128 stands for zero in the data rows.
Each row in the table below has a label, given by one hidden rule.
[138, 148, 105, 112, 162, 118, 122, 67, 126, 133, 119, 140, 156, 130, 167, 116, 182, 194, 104, 125, 119, 98, 143, 136, 157, 100, 122, 135, 83, 152, 139, 104] 0
[154, 146, 84, 110, 115, 129, 139, 93, 144, 126, 108, 145, 150, 95, 151, 154, 149, 181, 105, 115, 108, 104, 146, 161, 121, 122, 51, 137, 101, 134, 125, 124] 2
[126, 130, 101, 110, 166, 34, 118, 127, 116, 122, 132, 123, 144, 121, 107, 124, 143, 116, 138, 132, 65, 92, 134, 179, 142, 139, 190, 103, 79, 146, 146, 145] 1
[142, 87, 146, 121, 104, 162, 121, 24, 139, 166, 31, 147, 117, 147, 68, 142, 140, 214, 121, 136, 149, 184, 109, 154, 95, 147, 118, 168, 194, 131, 93, 63] 2
[151, 186, 132, 129, 120, 214, 142, 3, 186, 129, 93, 148, 175, 151, 160, 176, 166, 208, 111, 149, 229, 92, 183, 255, 109, 162, 193, 147, 90, 95, 158, 89] 2
[149, 127, 139, 136, 75, 239, 145, 37, 154, 163, 59, 152, 126, 146, 111, 161, 113, 182, 92, 142, 212, 120, 100, 171, 93, 175, 140, 164, 145, 95, 114, 77] 1
[79, 177, 123, 154, 88, 133, 125, 255, 119, 85, 250, 112, 147, 118, 154, 119, 155, 27, 113, 125, 137, 79, 128, 104, 132, 148, 133, 122, 74, 130, 152, 167] 0
[102, 108, 171, 139, 148, 150, 98, 212, 87, 112, 231, 89, 97, 148, 100, 83, 77, 61, 187, 119, 92, 81, 62, 25, 164, 145, 146, 126, 125, 125, 87, 150] 0
[172, 89, 226, 129, 157, 212, 100, 37, 149, 164, 45, 120, 112, 194, 90, 200, 82, 173, 116, 156, 186, 131, 78, 175, 136, 211, 181, 150, 211, 82, 101, 91] 2
[135, 169, 99, 126, 136, 53, 127, 124, 120, 125, 131, 130, 106, 140, 104, 133, 163, 103, 145, 119, 45, 103, 116, 75, 137, 106, 86, 119, 158, 132, 115, 160] 1
[110, 201, 113, 102, 131, 95, 117, 189, 102, 115, 171, 103, 150, 119, 137, 107, 182, 36, 129, 126, 125, 71, 144, 116, 136, 141, 141, 108, 78, 146, 134, 194] 0
[119, 89, 78, 131, 119, 190, 136, 168, 159, 123, 154, 141, 132, 94, 89, 97, 53, 173, 120, 104, 149, 230, 113, 65, 76, 79, 47, 170, 97, 149, 128, 125] 2
[114, 104, 117, 122, 150, 113, 151, 118, 124, 130, 102, 140, 132, 95, 110, 60, 107, 172, 127, 106, 109, 135, 86, 97, 117, 103, 40, 145, 175, 149, 102, 123] 2
[132, 127, 102, 156, 69, 169, 127, 133, 140, 128, 168, 112, 122, 112, 129, 157, 84, 114, 144, 131, 184, 106, 121, 117, 101, 124, 104, 141, 117, 110, 138, 99] 0
[130, 78, 180, 123, 169, 89, 109, 150, 97, 145, 139, 116, 98, 177, 95, 118, 165, 98, 164, 136, 126, 84, 97, 139, 175, 161, 153, 130, 162, 118, 119, 131] 2
[146, 146, 91, 86, 186, 72, 145, 125, 146, 144, 18, 164, 111, 111, 84, 91, 158, 213, 166, 93, 109, 255, 179, 72, 110, 98, 0, 122, 108, 178, 137, 90] 1
[93, 168, 85, 118, 171, 60, 110, 234, 103, 116, 174, 118, 123, 117, 103, 70, 148, 54, 143, 103, 103, 46, 155, 50, 137, 92, 92, 94, 75, 166, 127, 162] 1
[145, 104, 150, 104, 142, 103, 124, 54, 124, 133, 13, 133, 147, 129, 158, 155, 144, 184, 110, 133, 130, 150, 130, 154, 104, 140, 89, 139, 124, 113, 114, 96] 2
[136, 201, 135, 103, 198, 39, 108, 124, 102, 117, 145, 130, 154, 149, 123, 74, 187, 141, 179, 123, 23, 55, 177, 131, 169, 112, 118, 75, 117, 160, 146, 179] 2
[152, 119, 111, 109, 219, 13, 108, 174, 111, 144, 146, 132, 102, 118, 115, 107, 93, 171, 140, 107, 74, 101, 157, 83, 133, 116, 31, 115, 196, 155, 120, 99] 2
[129, 117, 110, 125, 155, 121, 111, 152, 129, 131, 141, 130, 135, 124, 111, 142, 161, 103, 91, 128, 124, 66, 135, 134, 135, 117, 175, 117, 101, 137, 138, 138] 1
[133, 76, 154, 128, 129, 156, 136, 139, 147, 135, 160, 139, 107, 116, 101, 142, 79, 110, 121, 132, 179, 187, 100, 105, 114, 133, 99, 151, 166, 118, 116, 113] 1
[111, 96, 131, 131, 102, 101, 131, 150, 130, 121, 152, 134, 113, 122, 112, 122, 91, 128, 108, 128, 174, 140, 116, 115, 129, 97, 110, 137, 143, 123, 138, 120] 1
[108, 125, 117, 111, 106, 132, 135, 98, 108, 128, 202, 122, 163, 126, 154, 143, 143, 87, 84, 128, 91, 136, 162, 160, 150, 141, 174, 94, 102, 130, 133, 156] 0
[128, 210, 58, 125, 62, 161, 169, 163, 156, 112, 167, 143, 156, 81, 178, 153, 144, 191, 64, 126, 202, 149, 152, 130, 91, 112, 102, 119, 51, 128, 167, 151] 0
[125, 103, 104, 103, 94, 255, 145, 27, 168, 153, 48, 147, 129, 107, 144, 136, 99, 169, 110, 119, 222, 218, 130, 165, 97, 116, 57, 164, 135, 110, 114, 75] 1
[150, 93, 148, 95, 129, 165, 145, 82, 143, 159, 69, 126, 120, 127, 125, 100, 151, 186, 114, 112, 158, 238, 90, 121, 86, 105, 60, 153, 152, 126, 120, 87] 2
[119, 127, 172, 127, 96, 192, 135, 53, 124, 108, 175, 108, 147, 126, 160, 137, 163, 68, 119, 150, 143, 22, 185, 171, 120, 129, 198, 107, 128, 118, 139, 144] 0
[104, 149, 81, 150, 173, 82, 136, 211, 112, 108, 185, 141, 131, 74, 179, 86, 179, 107, 101, 116, 144, 120, 196, 83, 137, 71, 77, 104, 62, 148, 147, 164] 0
[98, 131, 108, 189, 37, 225, 160, 180, 169, 109, 231, 111, 149, 101, 139, 155, 84, 82, 57, 149, 182, 109, 129, 102, 88, 107, 191, 109, 72, 126, 151, 135] 0
[115, 161, 117, 103, 154, 61, 121, 190, 128, 129, 126, 141, 124, 122, 105, 64, 146, 99, 140, 112, 80, 152, 151, 79, 152, 96, 43, 122, 97, 158, 140, 136] 1
[141, 181, 98, 89, 182, 79, 113, 104, 120, 143, 28, 141, 138, 120, 140, 93, 186, 128, 139, 106, 77, 138, 166, 147, 142, 114, 111, 88, 106, 159, 125, 134] 1
[116, 84, 147, 142, 119, 152, 114, 152, 121, 137, 135, 117, 105, 133, 123, 130, 142, 102, 135, 134, 156, 182, 125, 109, 141, 157, 145, 120, 155, 113, 128, 136] 0
[144, 145, 124, 114, 169, 54, 127, 83, 143, 150, 34, 154, 118, 127, 112, 152, 131, 167, 118, 124, 123, 127, 145, 188, 120, 144, 119, 139, 81, 154, 128, 96] 1
[109, 129, 179, 140, 163, 79, 102, 205, 106, 117, 198, 116, 86, 138, 76, 116, 96, 63, 172, 132, 115, 78, 92, 96, 178, 154, 208, 117, 182, 122, 122, 148] 1
[147, 127, 145, 105, 195, 85, 114, 115, 104, 127, 87, 126, 114, 169, 86, 58, 87, 114, 147, 117, 61, 163, 80, 75, 154, 139, 108, 130, 197, 157, 101, 132] 1
[161, 149, 225, 139, 148, 200, 102, 3, 128, 141, 98, 100, 118, 187, 123, 184, 148, 85, 160, 173, 113, 110, 106, 230, 158, 224, 255, 126, 233, 102, 111, 62] 0
[127, 34, 151, 124, 142, 95, 103, 174, 123, 146, 127, 139, 82, 137, 61, 119, 45, 165, 149, 133, 137, 211, 43, 128, 120, 137, 97, 136, 190, 145, 88, 81] 2
[116, 156, 152, 155, 88, 161, 125, 188, 121, 115, 142, 108, 137, 143, 138, 140, 116, 109, 116, 137, 128, 77, 131, 100, 136, 129, 231, 124, 157, 132, 153, 169] 0
[117, 122, 161, 156, 102, 159, 131, 128, 136, 134, 84, 122, 128, 127, 98, 158, 88, 169, 123, 135, 154, 131, 108, 147, 100, 146, 108, 138, 115, 108, 129, 76] 2
[135, 73, 151, 102, 142, 112, 114, 95, 121, 126, 57, 139, 88, 130, 83, 79, 38, 106, 180, 129, 59, 182, 109, 92, 113, 155, 135, 144, 138, 132, 120, 125] 1
[139, 65, 213, 169, 71, 167, 124, 122, 142, 130, 98, 102, 126, 147, 125, 173, 101, 134, 125, 151, 191, 128, 52, 155, 119, 184, 196, 147, 214, 91, 136, 89] 2
[136, 63, 105, 124, 130, 126, 141, 114, 128, 128, 84, 145, 110, 110, 136, 113, 122, 174, 123, 135, 140, 206, 149, 106, 118, 134, 125, 153, 144, 138, 124, 119] 1
[138, 72, 155, 133, 88, 131, 121, 172, 146, 125, 126, 126, 104, 138, 86, 143, 65, 71, 137, 136, 131, 178, 106, 118, 113, 127, 109, 158, 125, 124, 94, 107] 1
[135, 134, 94, 116, 163, 117, 128, 53, 133, 145, 45, 143, 111, 143, 145, 87, 154, 171, 130, 136, 139, 162, 152, 113, 124, 144, 48, 137, 99, 135, 103, 119] 1
[144, 186, 155, 112, 153, 170, 111, 33, 126, 109, 90, 102, 155, 143, 174, 161, 214, 91, 128, 150, 124, 1, 160, 174, 178, 160, 193, 81, 93, 124, 176, 135] 0
[128, 112, 111, 112, 124, 135, 134, 110, 143, 143, 70, 159, 117, 116, 123, 123, 116, 217, 114, 113, 138, 184, 127, 102, 90, 74, 46, 130, 142, 151, 123, 98] 1
[127, 137, 96, 121, 68, 162, 164, 136, 151, 127, 107, 155, 161, 123, 170, 137, 135, 176, 113, 127, 166, 142, 204, 94, 118, 110, 151, 122, 64, 135, 147, 121] 1
[141, 165, 144, 119, 89, 136, 120, 104, 153, 128, 172, 120, 137, 152, 117, 152, 115, 158, 111, 135, 184, 157, 92, 164, 96, 136, 181, 145, 155, 111, 112, 122] 2
[149, 167, 124, 113, 143, 117, 129, 94, 129, 138, 43, 151, 134, 139, 152, 147, 159, 161, 162, 126, 124, 124, 176, 177, 128, 117, 158, 122, 124, 123, 135, 103] 1
[128, 143, 162, 155, 96, 167, 144, 166, 148, 119, 168, 103, 129, 127, 109, 156, 134, 129, 99, 139, 166, 148, 125, 171, 137, 143, 154, 152, 103, 99, 120, 123] 2
[148, 104, 121, 135, 142, 94, 119, 121, 130, 153, 0, 136, 120, 130, 140, 146, 179, 148, 147, 124, 87, 156, 133, 126, 149, 147, 93, 150, 184, 123, 110, 95] 0
[149, 119, 105, 116, 103, 163, 144, 121, 159, 118, 85, 150, 149, 113, 144, 137, 139, 131, 71, 115, 160, 153, 174, 136, 101, 105, 94, 132, 106, 102, 126, 95] 1
[126, 83, 130, 132, 83, 183, 139, 101, 144, 145, 84, 143, 109, 133, 101, 110, 79, 203, 139, 116, 165, 166, 125, 98, 112, 115, 83, 152, 118, 129, 101, 89] 2
[155, 136, 101, 85, 132, 100, 122, 51, 132, 146, 31, 157, 116, 123, 136, 141, 156, 205, 116, 121, 68, 211, 157, 138, 154, 112, 11, 128, 117, 165, 137, 65] 1
[134, 133, 130, 157, 119, 174, 132, 27, 141, 124, 112, 120, 125, 135, 138, 155, 148, 85, 105, 159, 200, 123, 113, 168, 124, 158, 205, 124, 201, 105, 126, 92] 0
[168, 230, 78, 99, 166, 103, 132, 0, 136, 129, 28, 163, 171, 123, 227, 145, 248, 252, 104, 135, 103, 114, 206, 236, 133, 134, 184, 111, 88, 139, 147, 104] 0
[110, 190, 64, 138, 79, 152, 149, 102, 131, 118, 147, 133, 130, 90, 141, 148, 143, 164, 100, 129, 157, 127, 156, 76, 86, 113, 66, 140, 127, 133, 130, 159] 2
[151, 123, 173, 130, 100, 167, 116, 64, 129, 147, 98, 127, 119, 147, 88, 129, 92, 137, 147, 136, 147, 148, 138, 177, 106, 123, 91, 128, 182, 122, 105, 81] 2
[112, 143, 110, 131, 176, 31, 134, 206, 99, 119, 144, 133, 136, 113, 125, 82, 115, 137, 137, 115, 58, 65, 159, 91, 150, 88, 123, 100, 77, 165, 114, 175] 1
[118, 17, 166, 177, 40, 234, 137, 170, 144, 120, 194, 80, 89, 163, 102, 211, 47, 24, 115, 163, 255, 110, 33, 183, 88, 179, 255, 173, 242, 77, 99, 117] 0
[118, 113, 153, 152, 68, 209, 133, 117, 114, 119, 157, 128, 139, 156, 127, 170, 80, 109, 122, 136, 131, 148, 88, 147, 133, 149, 204, 133, 98, 119, 134, 135] 0
[114, 91, 78, 118, 150, 103, 132, 254, 133, 119, 231, 129, 110, 117, 127, 84, 101, 109, 132, 118, 67, 230, 101, 51, 100, 81, 47, 137, 101, 140, 122, 112] 0
[86, 105, 101, 156, 58, 215, 165, 233, 178, 105, 217, 115, 134, 102, 183, 140, 70, 107, 70, 126, 250, 133, 115, 118, 91, 104, 90, 121, 59, 132, 155, 155] 0
[119, 102, 98, 145, 146, 173, 112, 214, 125, 130, 164, 124, 110, 125, 96, 118, 85, 117, 137, 114, 136, 122, 103, 51, 130, 84, 96, 121, 130, 147, 104, 150] 1
[129, 76, 89, 117, 143, 115, 144, 138, 135, 126, 128, 145, 137, 91, 105, 94, 67, 221, 89, 114, 162, 198, 145, 58, 92, 100, 62, 130, 108, 156, 134, 105] 2
[170, 245, 123, 94, 164, 55, 103, 4, 117, 166, 0, 133, 154, 125, 206, 130, 199, 225, 165, 126, 56, 81, 188, 251, 159, 170, 160, 107, 122, 143, 131, 78] 0
[134, 161, 96, 139, 97, 185, 147, 120, 138, 115, 185, 119, 165, 136, 186, 175, 107, 103, 97, 130, 161, 105, 159, 182, 104, 142, 185, 131, 99, 116, 133, 105] 0
[113, 130, 104, 120, 59, 167, 153, 160, 166, 129, 150, 130, 149, 119, 167, 147, 113, 128, 78, 136, 149, 101, 151, 79, 113, 86, 149, 145, 77, 137, 142, 149] 0
[147, 115, 181, 138, 181, 102, 103, 113, 109, 141, 104, 106, 96, 155, 101, 123, 147, 106, 178, 142, 117, 74, 81, 139, 167, 185, 232, 127, 188, 134, 118, 121] 2
[107, 71, 66, 131, 116, 168, 131, 219, 106, 127, 171, 146, 133, 83, 103, 86, 87, 135, 117, 106, 93, 188, 116, 31, 86, 107, 15, 156, 87, 161, 107, 91] 1
[123, 99, 150, 132, 114, 106, 116, 158, 137, 121, 128, 134, 96, 138, 99, 112, 150, 152, 147, 116, 109, 172, 92, 97, 103, 145, 129, 140, 180, 126, 87, 120] 2
[126, 99, 113, 163, 25, 255, 165, 104, 201, 118, 177, 134, 169, 100, 186, 194, 154, 123, 61, 157, 191, 83, 122, 202, 64, 99, 152, 159, 70, 97, 174, 129] 0
Which label does each new row get?
[116, 27, 127, 167, 37, 255, 152, 115, 202, 138, 115, 134, 90, 142, 60, 127, 4, 167, 73, 137, 227, 255, 52, 131, 48, 147, 17, 211, 199, 87, 79, 44] >> 2
[134, 212, 140, 106, 151, 121, 114, 28, 135, 136, 70, 126, 152, 134, 154, 174, 177, 127, 142, 139, 88, 50, 190, 181, 141, 147, 173, 120, 120, 127, 141, 132] >> 0
[146, 101, 131, 115, 166, 94, 120, 158, 109, 147, 54, 146, 109, 128, 105, 80, 161, 136, 162, 125, 62, 162, 100, 102, 130, 100, 53, 147, 135, 134, 101, 102] >> 1
[140, 143, 116, 110, 161, 122, 149, 112, 139, 137, 86, 146, 131, 117, 151, 144, 174, 142, 125, 128, 135, 116, 153, 151, 118, 146, 144, 125, 120, 120, 139, 120] >> 1
[98, 107, 108, 141, 111, 91, 118, 186, 114, 117, 156, 129, 116, 115, 117, 82, 97, 70, 169, 121, 99, 155, 86, 96, 133, 101, 88, 111, 129, 127, 120, 169] >> 1
[142, 80, 152, 180, 5, 255, 144, 93, 164, 111, 228, 104, 119, 123, 128, 204, 0, 46, 74, 164, 255, 134, 43, 158, 89, 153, 216, 162, 126, 63, 127, 98] >> 0
[138, 217, 140, 154, 138, 167, 135, 97, 133, 103, 147, 116, 153, 138, 201, 172, 194, 78, 116, 137, 130, 35, 155, 192, 163, 137, 250, 94, 82, 107, 149, 152] >> 0
[110, 76, 141, 156, 91, 180, 152, 94, 134, 113, 191, 104, 135, 115, 128, 148, 90, 107, 115, 137, 201, 115, 113, 161, 117, 125, 160, 126, 82, 112, 114, 156] >> 0
[142, 116, 170, 104, 183, 65, 109, 57, 122, 141, 0, 134, 122, 152, 116, 139, 136, 165, 131, 135, 77, 122, 82, 127, 145, 160, 143, 116, 191, 113, 112, 112] >> 2
[134, 165, 129, 123, 142, 107, 123, 29, 134, 125, 150, 126, 149, 128, 157, 142, 157, 113, 116, 138, 133, 124, 176, 126, 139, 150, 211, 111, 106, 121, 153, 138] >> 0
[139, 141, 185, 125, 149, 105, 118, 53, 133, 156, 126, 135, 116, 140, 94, 139, 64, 182, 147, 126, 122, 179, 107, 131, 113, 140, 101, 147, 227, 112, 102, 68] >> 2
[129, 107, 84, 142, 89, 165, 150, 117, 151, 122, 106, 149, 139, 106, 153, 120, 126, 151, 80, 103, 133, 193, 183, 163, 84, 102, 93, 148, 84, 141, 151, 129] >> 1
[118, 78, 169, 102, 160, 127, 99, 166, 114, 120, 117, 92, 102, 141, 87, 137, 144, 143, 169, 131, 90, 132, 120, 145, 150, 134, 222, 117, 164, 104, 107, 124] >> 2
[148, 185, 122, 82, 183, 46, 119, 65, 97, 143, 118, 139, 120, 142, 114, 92, 186, 110, 169, 125, 80, 142, 168, 159, 160, 145, 134, 116, 144, 142, 119, 124] >> 1
[143, 61, 169, 141, 116, 105, 115, 102, 111, 133, 84, 120, 119, 140, 57, 145, 74, 106, 167, 143, 154, 161, 57, 132, 140, 168, 222, 151, 189, 130, 89, 118] >> 1
[103, 149, 116, 123, 98, 255, 143, 220, 132, 99, 187, 124, 137, 100, 138, 154, 94, 63, 94, 126, 135, 90, 128, 86, 122, 113, 220, 124, 117, 115, 142, 156] >> 0
[111, 88, 121, 127, 147, 50, 109, 232, 97, 127, 149, 136, 89, 112, 77, 77, 71, 77, 185, 119, 147, 188, 46, 15, 125, 106, 27, 132, 176, 177, 92, 140] >> 1
[143, 109, 135, 104, 134, 156, 130, 86, 128, 132, 47, 136, 98, 144, 109, 113, 113, 214, 136, 132, 137, 204, 128, 186, 118, 160, 60, 162, 179, 143, 111, 131] >> 2
[123, 91, 130, 127, 155, 74, 136, 91, 118, 133, 102, 141, 115, 123, 95, 82, 146, 172, 122, 110, 133, 160, 118, 113, 116, 113, 93, 140, 117, 125, 106, 86] >> 2
[110, 113, 58, 133, 122, 139, 151, 185, 153, 104, 127, 151, 125, 102, 136, 93, 97, 119, 115, 102, 108, 216, 144, 92, 125, 73, 27, 138, 60, 145, 123, 134] >> 1
[105, 161, 129, 153, 164, 83, 121, 252, 89, 107, 224, 87, 126, 132, 116, 74, 133, 15, 147, 120, 47, 71, 144, 40, 164, 132, 158, 114, 117, 135, 147, 197] >> 0
[149, 111, 162, 135, 154, 153, 121, 35, 138, 163, 60, 149, 108, 142, 103, 132, 105, 161, 119, 128, 154, 220, 131, 117, 112, 134, 104, 165, 173, 131, 94, 105] >> 1
[98, 118, 82, 178, 36, 255, 168, 241, 165, 103, 187, 95, 154, 90, 160, 166, 126, 111, 40, 125, 255, 112, 125, 134, 83, 82, 198, 133, 55, 112, 171, 171] >> 0
[126, 44, 170, 136, 120, 125, 129, 159, 110, 135, 175, 126, 102, 154, 71, 129, 70, 84, 187, 128, 143, 107, 72, 50, 111, 134, 66, 132, 193, 124, 103, 131] >> 1
[114, 192, 157, 125, 115, 109, 142, 157, 89, 107, 194, 117, 150, 116, 149, 115, 159, 99, 128, 120, 141, 31, 148, 139, 147, 123, 179, 107, 43, 122, 156, 175] >> 0
[123, 193, 140, 112, 166, 74, 110, 151, 88, 112, 100, 128, 142, 134, 154, 110, 183, 123, 162, 126, 76, 94, 157, 118, 163, 122, 128, 93, 76, 137, 120, 173] >> 0
[132, 108, 168, 106, 165, 84, 103, 120, 82, 144, 95, 107, 95, 145, 103, 97, 70, 138, 153, 111, 100, 168, 86, 105, 138, 131, 141, 144, 186, 136, 109, 127] >> 2
[128, 67, 79, 137, 113, 154, 156, 80, 122, 143, 99, 140, 90, 128, 79, 110, 68, 168, 122, 105, 133, 144, 111, 121, 112, 68, 67, 139, 136, 120, 119, 74] >> 2
[144, 98, 176, 121, 127, 153, 114, 18, 147, 141, 93, 125, 154, 140, 127, 171, 115, 173, 134, 141, 171, 156, 114, 137, 156, 159, 180, 135, 202, 129, 103, 113] >> 2
[131, 119, 94, 93, 153, 62, 116, 170, 123, 137, 119, 156, 117, 111, 126, 83, 133, 190, 128, 95, 76, 163, 151, 62, 132, 98, 58, 132, 123, 147, 137, 162] >> 1
[87, 147, 129, 151, 136, 35, 119, 255, 110, 94, 214, 112, 133, 117, 144, 104, 147, 16, 127, 126, 116, 52, 127, 75, 158, 101, 214, 121, 97, 123, 151, 214] >> 0
[127, 158, 89, 145, 41, 199, 151, 171, 152, 116, 190, 141, 157, 90, 168, 115, 107, 69, 72, 121, 194, 156, 122, 126, 105, 99, 146, 126, 67, 142, 157, 147] >> 0
[144, 100, 102, 109, 112, 113, 115, 18, 123, 151, 40, 146, 99, 154, 69, 107, 83, 226, 137, 122, 115, 218, 107, 133, 119, 130, 36, 153, 242, 111, 101, 58] >> 2
[129, 183, 103, 132, 134, 98, 147, 138, 125, 104, 156, 127, 190, 101, 163, 144, 191, 88, 79, 134, 146, 95, 186, 166, 104, 88, 188, 92, 13, 122, 170, 147] >> 0
[144, 71, 169, 110, 153, 128, 112, 11, 110, 146, 34, 136, 82, 162, 64, 138, 113, 176, 118, 128, 100, 240, 104, 153, 114, 135, 41, 167, 177, 127, 105, 71] >> 2
[114, 117, 96, 129, 98, 103, 124, 145, 116, 115, 138, 128, 143, 118, 111, 105, 153, 121, 120, 130, 103, 88, 119, 78, 150, 117, 116, 111, 153, 132, 129, 138] >> 1
Which column or columns does the hidden rule look at? Columns are counted from 0, in order:
11 14 17
